500 stands for zero in the data rows.
The same things were measured in two ways. The second way is not exact.
Here are some of them measured both ways, the first way above the second, with a blank line after each pair.
568:688:360:580:859:549:488:516:518:623:532
563:662:584:595:269:616:534:577:652:540:442

803:414:963:699:638:524:558:818:393:620:438
379:664:512:666:488:999:445:418:660:671:537

602:455:846:511:705:572:492:725:323:504:514
429:543:536:560:544:864:305:439:468:475:496

562:379:916:416:256:590:541:389:599:398:405
429:783:345:384:644:561:436:423:246:342:596

394:645:309:418:330:656:510:369:708:485:452
511:659:361:475:405:324:632:576:508:530:482

626:333:584:272:252:527:623:195:600:296:393
314:738:238:391:587:281:419:471:134:175:690

519:657:354:420:949:421:524:623:530:563:529
536:525:752:563:262:774:334:620:561:409:414

309:197:330:321:157:448:505:548:299:259:632
387:112:479:489:747:124:345:577:206:505:436

700:475:927:574:590:466:514:606:390:647:429
437:565:460:567:579:878:442:262:468:545:586

406:213:777:719:213:678:537:782:518:551:479
374:440:256:789:726:632:724:594:591:850:347

750:521:781:708:766:435:484:608:391:568:437
527:625:696:475:413:834:469:440:545:618:501

102:182:579:488:509:569:483:990:575:211:480
308:173:640:577:712:706:331:915:452:682:381

595:612:418:350:913:390:610:604:500:520:524
499:558:775:498:344:861:289:556:516:407:505

586:561:621:491:763:585:560:639:504:463:506
426:659:628:575:372:779:403:578:534:517:506

714:511:597:601:2:668:264:0:387:618:463
616:781:0:307:561:0:793:61:262:359:580

350:370:859:534:154:527:361:488:363:520:623
505:378:321:436:761:316:514:170:347:605:572

108:331:923:489:561:443:586:884:609:350:509
398:251:723:597:827:913:302:631:461:703:503

359:410:410:522:730:532:626:999:586:470:494
417:244:831:809:504:947:460:892:663:774:336

398:427:131:479:556:517:595:453:544:400:503
348:360:550:556:501:270:534:687:551:419:437

535:391:946:675:265:717:573:261:502:500:455
429:756:59:608:633:363:628:300:402:485:573

635:703:266:367:880:376:581:600:567:659:509
562:608:776:582:274:767:463:550:597:480:534

188:47:0:720:325:628:515:260:160:0:653
291:66:418:399:517:0:416:999:350:384:118

582:624:229:398:999:380:561:568:580:564:483
521:503:808:559:230:802:389:680:621:467:446

553:399:228:653:346:595:503:368:370:585:511
550:376:224:635:443:172:733:422:603:566:381

517:350:622:484:299:524:469:635:541:590:426
400:501:476:543:633:634:645:433:550:627:531

487:693:286:601:845:595:433:542:560:490:490
579:571:621:514:225:598:530:704:665:446:353

428:338:61:490:577:386:532:466:387:428:569
518:165:625:562:557:263:496:599:471:513:427

311:517:0:520:529:661:372:271:394:445:603
580:326:352:494:267:0:688:628:514:394:213

275:220:262:671:37:567:461:498:505:435:577
470:207:259:623:733:0:807:633:545:770:315

597:380:476:249:268:466:543:137:561:343:351
346:620:300:298:546:222:498:430:135:148:714

519:635:413:546:803:637:541:503:591:473:479
488:665:540:612:237:594:494:618:556:433:378

794:553:926:468:771:295:805:583:658:383:382
311:766:839:417:448:999:264:530:466:427:782

932:487:170:661:313:490:140:0:206:582:479
600:590:205:210:265:0:628:194:433:214:478

423:638:470:455:158:916:433:0:643:247:506
581:971:0:274:361:0:569:528:222:165:460

579:652:335:551:780:496:463:552:414:661:562
625:456:621:548:299:549:460:487:681:520:395

375:617:535:496:464:300:411:586:490:811:621
771:265:634:515:621:594:654:228:664:675:513

342:485:402:403:187:699:571:353:556:411:539
549:599:240:563:583:125:587:557:436:482:479

454:398:999:522:160:538:561:687:595:560:392
474:472:359:557:732:790:507:380:428:700:647

321:519:0:555:570:630:437:481:367:297:639
599:281:568:584:276:0:562:871:610:450:214

559:670:247:355:899:392:632:578:547:602:482
514:506:735:621:270:783:422:685:612:394:528

500:644:985:467:999:205:905:465:748:470:416
422:714:941:539:460:999:283:526:520:343:802

599:626:270:364:888:360:549:498:547:686:515
526:508:726:546:334:731:561:497:655:403:429

369:284:73:584:702:534:609:692:430:198:517
332:273:727:649:402:440:416:949:591:544:227

519:374:323:471:135:432:516:395:369:591:522
575:294:381:561:654:228:685:313:478:575:567

598:604:289:326:873:390:609:625:557:622:518
511:574:735:567:348:849:400:592:617:460:439

412:460:999:603:327:666:485:571:375:732:574
589:565:126:704:769:668:618:73:351:656:524

457:585:539:549:286:543:350:281:509:597:500
673:536:326:385:578:246:582:280:455:517:547

376:437:849:680:714:458:354:920:511:513:488
549:306:748:502:550:911:296:555:553:757:364

222:345:374:297:61:556:584:386:586:271:520
432:390:322:430:722:101:490:624:245:415:606

365:462:622:485:825:310:569:999:665:572:410
444:208:956:580:567:999:394:726:641:662:438

526:471:913:544:590:535:446:823:341:518:531
500:485:601:551:584:867:301:473:540:591:518

406:526:803:402:63:584:497:485:577:545:516
519:651:277:448:680:407:523:356:390:598:635

479:313:310:580:493:523:557:264:488:323:422
326:411:353:525:456:218:520:602:434:363:434

415:799:356:551:399:579:352:0:480:556:612
718:675:280:314:470:0:683:265:469:309:589

360:554:776:266:448:245:500:791:486:730:620
596:287:701:533:763:900:456:159:440:613:614

511:577:555:484:828:419:681:427:762:450:419
443:747:670:510:369:778:468:608:525:425:599

176:545:969:539:274:511:365:986:526:609:637
611:341:526:563:792:838:451:376:590:888:491

572:750:365:562:876:596:521:459:552:545:489
578:732:532:558:184:576:488:593:675:449:476

356:767:140:526:84:599:393:3:506:625:597
783:461:114:379:485:0:823:279:521:452:480

548:512:481:380:211:504:510:631:514:698:509
543:398:385:575:630:601:617:389:535:645:658

279:482:664:497:708:379:492:895:521:615:559
560:244:783:654:601:964:438:550:583:685:453

566:668:387:585:923:511:437:534:506:649:489
608:588:645:573:254:739:456:518:715:489:396

475:573:451:505:799:396:530:612:524:650:505
548:426:624:611:438:828:521:498:556:542:493

503:629:400:480:836:516:524:544:530:425:494
512:600:662:487:257:606:358:681:630:362:471

472:321:207:309:367:411:346:585:579:379:348
391:264:608:331:440:510:426:738:340:337:455

538:394:907:704:572:529:454:652:314:439:556
488:508:543:527:570:653:332:426:482:649:472

583:682:248:330:894:394:618:612:576:674:515
505:553:752:640:317:796:484:595:670:431:563

208:143:495:558:492:677:518:618:355:78:562
276:360:457:577:636:155:292:858:300:427:221

559:428:999:576:574:502:475:681:328:551:502
433:509:499:560:559:872:367:329:469:556:503

397:486:71:413:129:456:443:401:489:561:511
576:196:344:457:580:168:719:540:570:566:507

872:611:805:528:174:476:673:102:534:487:490
445:999:315:418:559:350:622:134:429:376:859

556:642:276:407:941:438:502:593:554:615:530
568:498:755:624:288:754:385:579:606:458:410

512:722:0:517:999:216:522:630:677:670:473
651:328:999:476:170:825:529:821:853:487:394

690:396:983:483:391:427:787:421:589:184:397
228:800:540:399:646:731:246:542:311:384:719

693:567:192:605:734:295:566:307:574:553:456
536:515:667:435:358:405:588:533:649:431:579

593:422:201:415:301:612:465:298:529:429:433
433:501:330:464:384:115:539:551:372:360:407

573:272:619:493:364:557:567:298:461:275:456
284:582:358:457:575:271:488:498:293:362:465

611:602:424:522:867:490:507:490:462:545:571
473:656:635:541:269:637:472:468:597:474:410

523:455:999:599:697:440:383:974:430:568:459
457:490:769:480:606:999:285:449:544:696:523

407:497:640:483:568:404:453:603:567:598:486
509:441:558:492:539:748:483:422:481:554:545

625:628:471:409:253:518:580:356:552:420:507
537:698:381:440:530:380:494:474:472:398:667

116:267:245:490:578:428:581:800:386:161:605
319:62:719:536:703:427:298:894:496:624:265

564:570:546:534:703:517:493:591:427:531:554
530:489:611:517:419:646:365:449:557:557:474

392:603:999:482:80:613:396:263:452:552:585
645:706:130:315:760:255:525:75:363:491:677

323:468:466:360:159:402:507:572:569:622:529
591:248:442:498:757:421:666:427:468:623:553

506:531:578:517:742:424:513:682:518:567:507
477:434:710:575:481:838:421:530:572:604:511

635:312:736:625:685:418:492:440:604:201:301
232:610:713:242:423:661:278:707:336:341:556

71:275:609:487:506:563:562:591:560:182:519
290:328:540:462:677:381:380:795:309:469:387

350:338:549:471:142:714:421:484:438:505:561
412:440:125:563:643:200:605:408:357:532:409

558:459:999:564:572:492:486:758:302:584:543
478:444:580:547:597:870:329:328:496:611:482

634:694:297:511:655:517:476:563:428:748:571
631:571:521:630:316:606:615:417:731:545:396

496:506:553:622:218:561:464:232:400:561:517
571:493:218:470:608:127:628:233:462:514:468

616:439:128:504:362:391:323:278:465:409:425
510:401:530:332:355:152:505:586:423:320:442

575:538:999:532:79:773:630:0:539:159:386
375:999:0:268:711:120:325:265:61:164:835

589:616:234:362:361:674:520:408:538:443:504
518:714:343:490:342:317:581:605:478:414:491

670:663:360:371:859:362:572:633:544:675:503
518:617:784:562:332:881:470:443:644:527:527

466:616:532:519:479:337:422:578:523:783:526
650:382:591:462:605:717:660:299:671:646:525

536:663:199:412:957:359:567:634:601:565:500
549:498:871:509:243:780:390:675:623:476:467

835:416:999:642:171:604:468:78:394:430:461
439:970:72:332:662:206:495:125:278:377:683

567:646:254:624:830:496:472:337:533:613:522
624:588:541:531:267:475:629:496:619:447:443

733:453:580:588:575:457:610:733:539:663:409
415:511:640:725:523:954:594:515:687:759:516

331:670:999:496:462:533:577:705:628:569:529
532:654:553:462:682:963:430:314:499:581:696

458:319:887:493:237:500:459:999:453:628:523
476:282:491:645:824:947:498:445:541:855:523

348:418:389:370:261:410:395:408:510:339:468
488:313:505:265:592:250:401:590:325:390:556

430:519:278:416:196:602:234:603:492:650:486
687:290:371:428:535:348:683:453:558:578:421

999:783:435:500:379:669:381:0:458:326:420
490:999:194:111:185:0:482:291:221:0:691

548:303:244:424:352:535:589:274:360:255:516
285:518:329:466:489:54:442:593:297:293:470

633:427:275:456:227:411:374:490:476:701:429
561:355:414:421:480:457:694:386:582:585:587

542:687:386:576:828:156:527:315:675:672:420
590:430:784:329:349:610:572:355:735:437:610

269:716:253:438:218:681:409:371:588:702:593
744:503:202:606:481:124:801:406:602:599:496

499:610:242:417:942:317:527:641:554:568:513
494:384:897:565:332:775:467:620:643:455:408

619:605:359:321:848:390:617:666:537:640:493
483:467:727:602:289:895:421:590:631:490:548

687:621:331:389:841:374:556:502:538:628:509
532:581:728:543:382:724:451:506:603:394:554

Now 12 new things, measured the second way only, each followed by its number:
626:580:526:289:207:558:585:485:590:418:486 0
747:352:614:291:672:704:486:110:569:599:545 1
445:647:512:473:498:931:348:513:470:500:582 2
417:622:526:485:407:591:518:655:437:368:460 3
561:383:47:494:747:0:763:372:432:629:377 4
536:240:876:594:592:999:594:584:799:769:563 5
373:633:673:603:334:816:331:554:482:385:468 6
596:586:609:578:274:687:567:481:637:512:403 7
241:677:487:301:571:293:213:643:30:150:721 8
464:514:722:574:338:847:535:532:722:624:586 9
597:0:465:514:604:0:577:652:570:780:112 10
574:450:584:545:451:676:662:511:615:467:666 11
A few of them come next, measured the first way, each followed by the number of its row above:
608:524:684:444:889:530:542:604:506:481:481 ~ 6
311:699:917:547:496:323:257:610:453:769:633 ~ 1
687:653:242:407:820:347:613:665:532:706:500 ~ 9
Now 12 new things, measured the second way only, each followed by its number:
614:778:101:481:475:0:626:270:380:332:569 0
389:219:646:598:779:999:394:631:313:618:549 1
619:513:0:487:511:0:872:187:504:437:461 2
493:798:490:534:276:592:437:544:495:342:424 3
552:497:395:505:593:621:580:268:565:608:562 4
473:470:886:563:370:836:463:581:601:465:620 5
423:697:639:678:346:999:601:571:782:574:590 6
477:583:338:674:691:936:524:317:543:695:584 7
395:567:99:495:748:0:611:328:327:488:552 8
462:400:693:502:606:990:330:456:513:632:466 9
301:437:974:483:894:999:198:467:414:599:748 10
556:494:614:583:367:623:515:520:612:571:424 11
A few of them come next, measured the first way, each followed by the number of its row above:
490:706:346:275:73:716:549:131:503:484:602 ~ 0
384:375:999:314:592:189:770:946:692:437:463 ~ 10
517:386:999:607:375:595:521:760:475:589:423 ~ 7
Now 12 new things, measured the second way only, each followed by its number:
570:373:377:513:155:0:702:678:647:362:331 0
522:226:682:589:460:605:482:778:580:636:316 1
355:999:38:338:469:0:447:359:158:104:799 2
687:805:0:272:576:0:844:0:360:393:629 3
524:555:909:628:287:846:412:568:707:479:511 4
508:671:249:311:551:0:616:330:366:327:635 5
534:464:159:524:380:0:596:818:465:536:136 6
537:458:709:542:447:796:441:435:556:587:475 7
614:583:604:590:307:592:494:552:690:519:438 8
460:235:501:542:680:211:505:563:478:631:426 9
483:305:341:471:648:105:587:503:355:516:462 10
488:629:542:565:457:809:296:409:488:544:491 11
A few of them come next, measured the first way, each followed by the number of its row above:
507:657:450:608:841:562:478:541:510:615:509 ~ 8
639:617:744:370:165:729:768:0:613:188:409 ~ 2
748:548:535:778:0:636:303:0:296:571:551 ~ 3
Now 12 new things, measured the second way only, each followed by its number:
407:474:600:574:597:728:356:486:594:755:435 0
649:474:414:335:522:223:633:294:520:456:599 1
650:376:545:620:268:274:535:787:621:446:209 2
445:538:675:506:715:999:389:627:549:716:687 3
767:483:290:0:190:0:713:522:461:324:265 4
421:377:341:426:770:35:549:398:307:404:711 5
593:553:550:613:371:581:568:503:677:640:475 6
588:421:569:621:674:746:574:315:588:731:556 7
447:587:674:581:473:757:366:539:563:527:478 8
465:592:249:329:673:272:451:394:387:491:793 9
305:594:534:389:276:85:471:716:484:271:452 10
610:445:529:617:340:537:650:511:657:569:424 11
A few of them come next, measured the first way, each followed by the number of its row above:
396:588:999:518:509:477:649:880:670:464:462 ~ 3
463:533:772:534:46:537:622:309:571:292:463 ~ 9
443:538:0:342:585:595:435:592:403:518:571 ~ 2
Now 12 new things, measured the second way only, each followed by its number:
547:727:575:628:185:561:481:737:610:433:339 0
416:579:711:476:562:999:139:530:365:493:476 1
437:505:486:478:595:837:326:369:415:517:523 2
439:538:346:351:565:296:650:341:399:373:540 3
505:689:357:616:541:448:529:384:366:420:579 4
513:565:663:510:401:711:308:684:468:435:391 5
502:670:443:624:541:833:507:595:518:553:533 6
754:448:494:330:307:0:489:504:590:434:379 7
641:398:312:314:781:138:485:125:245:445:684 8
474:583:692:542:258:791:307:639:541:422:413 9
474:825:170:391:614:560:460:383:339:449:572 10
313:401:348:647:740:600:528:414:326:553:567 11
A few of them come next, measured the first way, each followed by the number of its row above:
614:620:397:348:933:446:582:609:502:541:501 ~ 9
270:505:776:392:157:413:383:273:370:519:667 ~ 8
547:413:999:590:819:535:415:813:430:399:457 ~ 1
Now 12 new things, measured the second way only, each followed by its number:
696:635:999:301:281:825:444:690:801:566:688 0
450:560:764:520:312:882:348:678:544:408:529 1
459:249:500:556:644:319:649:593:540:674:428 2
336:530:700:580:551:999:265:498:462:604:536 3
391:775:265:412:496:163:646:562:438:365:622 4
761:465:197:160:385:0:761:306:413:416:451 5
419:312:664:240:522:484:333:679:347:328:551 6
538:382:106:668:802:201:778:378:419:715:410 7
477:519:596:572:505:999:452:327:566:581:609 8
590:642:524:635:333:716:459:468:667:536:437 9
524:358:286:325:960:93:503:174:224:414:736 10
539:470:468:497:549:667:536:467:613:674:423 11
A few of them come next, measured the first way, each followed by the number of its row above:
570:655:485:610:860:566:505:554:473:651:534 ~ 9
683:518:885:547:647:437:501:714:433:700:466 ~ 8
468:479:714:603:495:537:452:686:449:554:540 ~ 11
Now 12 new things, measured the second way only, each followed by its number:
617:680:603:572:271:622:528:528:677:484:389 0
209:576:861:644:627:999:324:642:457:473:756 1
586:589:551:573:376:551:523:490:639:501:450 2
356:399:471:504:611:315:409:477:338:374:583 3
485:572:85:627:782:346:673:270:494:635:623 4
566:657:481:466:498:409:557:474:551:566:623 5
610:234:217:546:679:54:751:373:473:619:371 6
550:634:558:455:223:583:466:643:605:523:363 7
613:467:294:519:625:162:692:263:483:536:626 8
502:280:152:624:820:279:655:316:452:748:445 9
497:570:287:401:269:0:628:437:443:348:457 10
377:532:386:365:576:486:442:404:268:346:628 11
A few of them come next, measured the first way, each followed by the number of its row above:
639:537:186:386:118:455:510:266:420:622:535 ~ 8
625:373:816:279:742:282:885:810:748:467:330 ~ 1
582:680:374:620:900:564:455:531:522:631:532 ~ 0
Now 12 new things, measured the second way only, each followed by its number:
549:348:861:565:361:725:390:678:619:444:429 0
275:545:558:623:672:993:359:470:313:415:688 1
466:561:482:495:304:405:539:700:605:507:512 2
652:300:999:484:104:716:629:794:863:518:420 3
503:427:0:638:862:277:786:109:407:585:623 4
565:43:999:611:335:864:708:723:959:738:430 5
297:512:483:270:537:85:564:603:293:299:515 6
598:399:314:398:574:35:516:734:487:501:480 7
660:512:770:527:229:625:484:520:697:401:357 8
602:71:608:604:549:401:704:676:674:747:323 9
571:780:326:560:326:281:612:650:492:416:446 10
408:505:686:499:634:999:242:437:486:610:536 11
A few of them come next, measured the first way, each followed by the number of its row above:
480:596:256:434:935:341:507:612:589:554:501 ~ 0
446:298:405:523:328:430:480:166:646:222:392 ~ 6
299:349:12:465:341:411:448:746:506:576:523 ~ 9
Now 12 new things, measured the second way only, each followed by its number:
592:658:254:532:346:13:674:501:505:466:519 0
379:509:737:466:606:999:194:497:439:601:468 1
600:316:514:406:390:504:803:391:653:536:530 2
624:577:589:506:217:541:579:506:685:434:333 3
579:608:666:601:312:614:506:520:711:583:392 4
572:500:43:610:706:325:725:202:477:608:545 5
440:415:857:613:268:768:445:673:666:407:443 6
433:591:536:400:549:508:550:534:522:469:654 7
405:641:449:643:514:579:533:522:638:623:460 8
460:446:693:481:452:871:359:539:613:558:520 9
431:553:450:433:536:282:500:381:384:298:566 10
339:540:365:352:642:125:404:616:215:322:468 11
A few of them come next, measured the first way, each followed by the number of its row above:
510:367:999:591:683:486:376:999:402:462:452 ~ 1
318:302:549:439:183:629:465:380:581:184:454 ~ 11
551:707:41:364:248:715:478:288:459:541:557 ~ 0
Now 12 new things, measured the second way only, each followed by its number:
549:606:369:441:681:103:369:404:296:426:607 0
380:428:414:505:680:625:426:518:289:507:549 1
185:0:962:940:616:999:124:999:519:837:124 2
309:702:127:289:835:131:313:497:31:298:579 3
685:236:999:449:79:692:577:825:935:520:428 4
534:490:562:640:488:765:424:465:581:660:513 5
455:858:0:360:709:271:498:209:125:331:552 6
327:377:525:513:926:756:305:533:225:493:540 7
446:19:580:376:873:231:483:569:352:634:447 8
591:620:442:566:323:484:570:432:597:422:445 9
460:694:500:323:403:396:467:345:382:276:650 10
638:19:509:453:636:11:769:593:518:642:409 11
A few of them come next, measured the first way, each followed by the number of its row above:
184:361:0:625:277:361:363:364:519:482:502 ~ 11
368:379:662:287:207:502:536:624:565:448:491 ~ 1
0:274:596:563:257:410:502:541:536:245:583 ~ 8
Now 12 new things, measured the second way only, each followed by its number:
491:279:600:432:827:868:216:442:408:718:547 0
567:10:338:473:543:0:766:537:537:594:344 1
627:741:328:258:343:0:681:218:499:152:782 2
391:87:453:532:781:245:435:870:369:576:356 3
523:688:208:556:445:398:702:285:579:520:651 4
508:232:700:565:759:788:514:515:496:627:683 5
417:0:642:530:600:0:568:813:598:664:235 6
533:614:466:485:557:302:552:511:480:477:617 7
447:563:847:534:334:809:308:592:478:300:578 8
552:484:645:530:263:735:512:603:648:486:347 9
499:551:231:490:633:169:570:408:420:523:541 10
555:464:690:608:451:820:429:591:624:567:517 11
A few of them come next, measured the first way, each followed by the number of its row above:
527:666:359:592:940:498:448:604:524:610:493 ~ 9
437:432:452:238:258:243:680:733:648:572:497 ~ 5
778:528:548:585:266:547:561:282:485:642:416 ~ 4
Now 12 new things, measured the second way only, each followed by its number:
451:299:380:471:887:154:416:499:270:567:532 0
528:387:633:443:619:957:418:390:522:602:495 1
519:350:489:425:561:524:590:421:444:365:648 2
507:513:787:580:367:872:349:546:563:485:465 3
525:686:506:673:402:762:555:609:606:488:531 4
565:0:375:656:686:0:803:735:606:744:203 5
472:639:684:543:310:770:363:574:568:393:523 6
433:601:851:282:412:751:450:450:493:227:743 7
585:631:679:568:163:756:537:569:730:549:370 8
313:906:253:423:631:219:420:426:204:213:658 9
564:753:597:293:396:593:582:379:645:485:600 10
503:497:486:603:684:952:551:597:568:683:536 11
A few of them come next, measured the first way, each followed by the number of its row above:
538:372:818:491:300:576:691:32:629:194:416 ~ 9
607:677:326:586:908:525:455:634:531:647:503 ~ 8
755:607:423:375:736:146:598:316:698:570:324 ~ 7
Now 12 new things, measured the second way only, each followed by its number:
517:552:540:570:402:775:350:350:479:428:458 0
540:498:676:498:379:746:390:450:513:437:474 1
387:557:275:662:582:401:454:701:341:549:383 2
488:490:442:611:556:942:495:318:617:599:592 3
556:595:129:411:679:227:539:439:314:577:445 4
542:512:819:594:320:850:465:555:688:459:452 5
618:681:291:379:313:156:640:470:492:395:520 6
405:412:526:505:623:608:354:429:444:544:416 7
461:445:725:491:504:867:344:519:569:470:481 8
509:226:680:782:777:999:441:629:721:989:426 9
523:269:692:489:453:624:481:571:572:581:378 10
577:381:898:508:155:662:588:739:849:498:307 11
A few of them come next, measured the first way, each followed by the number of its row above:
696:518:833:566:533:478:560:696:406:681:447 ~ 3
608:628:318:395:946:378:613:618:540:618:507 ~ 5
518:679:183:362:263:688:352:271:560:544:478 ~ 6
Now 12 new things, measured the second way only, each followed by its number:
680:717:255:40:192:0:644:349:436:192:391 0
571:587:197:506:418:0:667:491:433:407:425 1
395:443:551:520:810:999:290:665:433:834:605 2
523:605:21:547:678:175:707:264:433:554:538 3
556:621:0:505:487:0:775:211:465:389:503 4
468:610:535:515:515:732:416:472:486:551:526 5
503:707:218:659:530:484:628:182:420:458:638 6
471:505:721:510:428:999:315:582:488:508:463 7
488:999:773:96:427:789:134:255:406:167:986 8
473:375:306:367:395:0:598:581:423:427:337 9
425:514:324:581:419:379:633:528:388:382:387 10
500:838:128:448:449:100:544:431:355:285:642 11
A few of them come next, measured the first way, each followed by the number of its row above:
615:565:406:330:203:682:554:178:561:440:466 ~ 11
501:461:836:567:900:439:435:754:532:545:451 ~ 7
659:481:62:485:185:666:445:225:407:484:489 ~ 1
Now 12 new things, measured the second way only, each followed by its number:
476:535:328:441:628:438:471:490:451:598:517 0
406:597:651:477:368:888:219:663:523:486:452 1
460:655:566:575:494:999:335:474:495:521:634 2
685:644:303:358:322:66:745:591:561:464:523 3
429:202:367:494:788:13:471:722:352:528:334 4
499:926:70:189:507:0:393:148:129:171:597 5
532:66:571:465:483:0:554:666:643:616:334 6
729:651:362:233:625:14:508:209:405:388:615 7
414:999:162:562:314:246:534:459:357:219:455 8
538:391:470:521:426:547:472:644:509:548:358 9
474:527:764:564:341:928:370:526:582:437:538 10
441:391:778:468:457:999:392:520:616:575:437 11
A few of them come next, measured the first way, each followed by the number of its row above:
678:605:463:351:373:802:583:163:560:401:477 ~ 8
76:200:319:474:156:524:554:440:556:141:580 ~ 4
482:687:164:478:253:593:405:230:652:516:469 ~ 3
Now 12 new things, measured the second way only, each followed by its number:
333:521:306:393:770:354:444:562:199:399:543 0
453:683:162:536:642:278:589:200:399:528:524 1
446:624:613:599:377:851:384:678:518:486:623 2
506:663:625:590:262:719:550:452:590:398:567 3
566:452:730:580:489:713:395:490:582:533:363 4
575:388:599:480:638:615:432:393:486:532:425 5
663:642:788:481:3:484:532:671:754:304:380 6
324:588:345:563:578:273:388:441:393:484:509 7
360:562:305:388:563:0:472:520:310:253:513 8
545:0:750:717:645:849:559:975:793:982:215 9
623:508:527:556:402:690:576:455:662:641:397 10
503:235:583:798:712:928:538:520:652:854:451 11
A few of them come next, measured the first way, each followed by the number of its row above:
358:491:774:559:547:459:399:653:430:550:532 ~ 5
533:536:524:556:752:495:456:630:395:546:546 ~ 4
644:345:769:610:215:583:487:288:390:513:493 ~ 1
